In the rows, zero is written as 128.
The rows of T fall into a few groups, which share some directions, and each row is roughly a mix of its group's hidden directions.
T, 114 rows:
[[128 133 108 172  92 107  59 125 128 137]
 [139 171 131 127 142 108  75 163 132  80]
 [168 160 127 118 165  83  92 144 157 150]
 [167 161 121  94 193 134 146 117 126 147]
 [ 98  72 114 141  73 124 131 102 112 151]
 [160 108 101 121 155  82 127 140 177 164]
 [131 127  88 126  82 149 129 158 110 187]
 [125 154 128 112 115 132 140 153 125  44]
 [143 117  89  95 153  96 165 150 121 177]
 [ 99 144 141 192 128 162 118 172 125 147]
 [145 149 159 152 154  82 127 174 168 139]
 [ 92 118 179 164  88 129 117  98 143  98]
 [159 137  64 105 146  85 106 116 144 114]
 [152 166 114 123 176  90 130 147 127  77]
 [131 158  92 166 127 135  74 118 121 173]
 [136  99  49 131 140  95 122 118 145 137]
 [156 132 113 130 127 158 107 116 105 205]
 [ 98 149 190 138 104 125 135 151 156  86]
 [134  99  86 151 128  79 150 146 133  78]
 [138 118  88 127 114 170 122  94  85 173]
 [ 75  79 157 155 111 127 161 120 153 141]
 [140 120 128 128 104 175 128 123  51 128]
 [104 165  98  74 155 116 122 133 173 115]
 [ 78 117 143 166  95 133 134 133 129  70]
 [127 137 175 195 121 120 137 118 119 171]
 [ 94  84 138 138  96 143 140 142 161  74]
 [157 135 116 116 151  86 138 165 159  74]
 [185 134 100 124 148 120 136 175 142  85]
 [ 97 181 175 151 139 114 134 138 153  93]
 [ 88 150 122 130  99 148 126 100  73 171]
 [103 135 158 127  97 150 140 137  99  59]
 [148 154 106 106 132 170 106 146  85  79]
 [178 162 147 109 160 175 102 132 120 151]
 [169 139  97  98 158 115 139 141 113 188]
 [156 122 130 131 149  65 124 136 173 167]
 [122 125  73  95 116 126 142 122 104  67]
 [168 100  78 121 128 106 134 145 133 184]
 [164 125 154 104 140  92 134 166 158  77]
 [115 131  75 106 103 171 132 114  88  94]
 [136 132 135 125 116 168 101 103 120 203]
 [ 89 146 174 165 114 174 132 110 150 148]
 [100  77  96 123  88 148 125 108 117 172]
 [173 190 139 112 163 149 107 143 115 143]
 [150 163  94 139 177  97 116 119 118  81]
 [172 112  88  89 112 159 121 150  85 120]
 [124 101 164 120  87 150 148 159 136  71]
 [ 65 132 168 134 104  97 139 120 160 107]
 [115 124 145 120 107 107 148 159 134  50]
 [160 117 109 151 177 161 141 155 119 177]
 [ 91 114 188 126  82 129 116 152 149 108]
 [138  89  85 154 105  98 147 177 147 113]
 [159 144 153  96 162 144 165 177  98 125]
 [ 95 120 177 169 101 139 147 140 173 113]
 [142 148 124  85 173 111 152 162 144  81]
 [161 138 147 119 131 104 114 184 163  82]
 [ 72 131 166 169 119 138 156 140 166 122]
 [147 131 106 125 120 161 118 112  75 189]
 [117 127 162 139 141 104 176 167 120  74]
 [176 128  99  84 157 115 139 150 107  86]
 [178 116  95 108 141 116 121 124 132 194]
 [162 126 103 132 140 127 117 133 120 210]
 [ 87 117 152 142 108 111 128 115 160  61]
 [ 83 141 192 157 111 151 126 131 143 100]
 [154 141 177 127 115 130 155 158  70 106]
 [116 146 157 122 149  82 127 119 198 127]
 [141 157 173  92 157 110 134 130 162  80]
 [146 171 177 157 139 168 109 145 121 160]
 [ 98 113 118 133  91 181 122  99  98 170]
 [115  98  93 110 140  80 139 121 182  99]
 [108  66 131 145  80 150 134 135 119 166]
 [138 141  70  79 166 114 143 159 134 131]
 [167 104 144 103 135 182 139 150  85 150]
 [133  99 114 138 125  68 144 175 169 127]
 [ 95 162 127 142 120 176 108 148 101  77]
 [158 171 160 118 178 118 144 142 143 170]
 [156 163 153 142 143 127  90  89 158 173]
 [155  66  81 109 113 110 145 147 119 106]
 [105 135 158 128 102 135 113 122 134  48]
 [141 158 159 144 159  81 123 154 173 154]
 [150 103  95 135  96 107 115 181 127  80]
 [ 82 108 186 151  97 131 150 119 157 113]
 [125 133 189 136 130 155 127 126 136  63]
 [ 92  95 125 121 141 138 121  52 146 136]
 [143 155 148  64 161 107 107 131 106  96]
 [102 119 194 156  95 157 131 112 121 155]
 [136  93  68 113 101 104 116 149  88 110]
 [156 141  83 102 155 136 137 154 103 183]
 [205 155 144 110 153 133 117 141 113 151]
 [170 113 135  91 143 103 142 154 160 180]
 [130 160 103 125 160  62 134 121 169 141]
 [ 73 130 164 153  87 149 100 106 128 151]
 [144 179 172 138 152 142 145 156 105 169]
 [145 156 146  73 174 116 131 132 113  83]
 [152 164  91  83 160 101 120 142 141  90]
 [123 109  89  90  85 148 142 135 151  77]
 [185 145  73 106 164 142 117 125 112 135]
 [122 108 169 160 117 139 135 105 132 198]
 [103 102 104 120 117 118 124  92 160 194]
 [115 167 120  94 162 148 106  91  81 148]
 [ 95  89 141 169  91 143 162 105 147 157]
 [128 135 142 146 136 140 111 108 130 214]
 [ 90 145 158 121 109 146 136 112 113  58]
 [156 136 112 125 137 153 112 121 111 209]
 [158  86  77 157 102 117 145 162 144 148]
 [175 167 136 104 153 118 133 160  98  84]
 [126  78 111 128  75 158 137 139  87 153]
 [152 168 156 106 148 111  81 125 124  77]
 [123  99 154 125  96  94 152 170 135  75]
 [164 164 123 130 152 103  90 179 159 122]
 [116 167 127 100 162 103 149 159 152  76]
 [105  82 155 171  89 160 113  98 129 128]
 [102 154 130 126 146 179 135  98 110 185]
 [136 151 203 144 126 150 131 139 114  88]
 [154 114 199 116 140 127 124  83 102 132]]
One row of each group comes first, with its name. Which group is each row after those in?
[190 168 121 113 161 106 119 146 126 162]	(80)
[149 109  42 117 142 126 110 129 124 136]	(128)
[121 190 161 129 180 155 126 112 137 118]	(122)

[136 133 140 145 170  80 125 149 190 131]	(80)
[130 102 163 122  96  85 138 145 162 178]	(80)
[161 121 184 164 118 150 134 127  89 163]	(128)
[143 173 161 100 170 150 150 172 120 121]	(128)
[135 101 139 126 130  97 158 160 178 178]	(122)
[134  58  90 124 118  88 144 144 145 136]	(80)
[ 95 173 154 121 156  99 122  91 171 115]	(80)
[174 141  86  94 175 116 122  99 112 113]	(80)
[133 143 162 131 141 150 137 126 128 210]	(128)
[173 156 112 101 166 121 149 166  96 156]	(128)
[112  75 129 149  93 121 164 112 147 175]	(122)
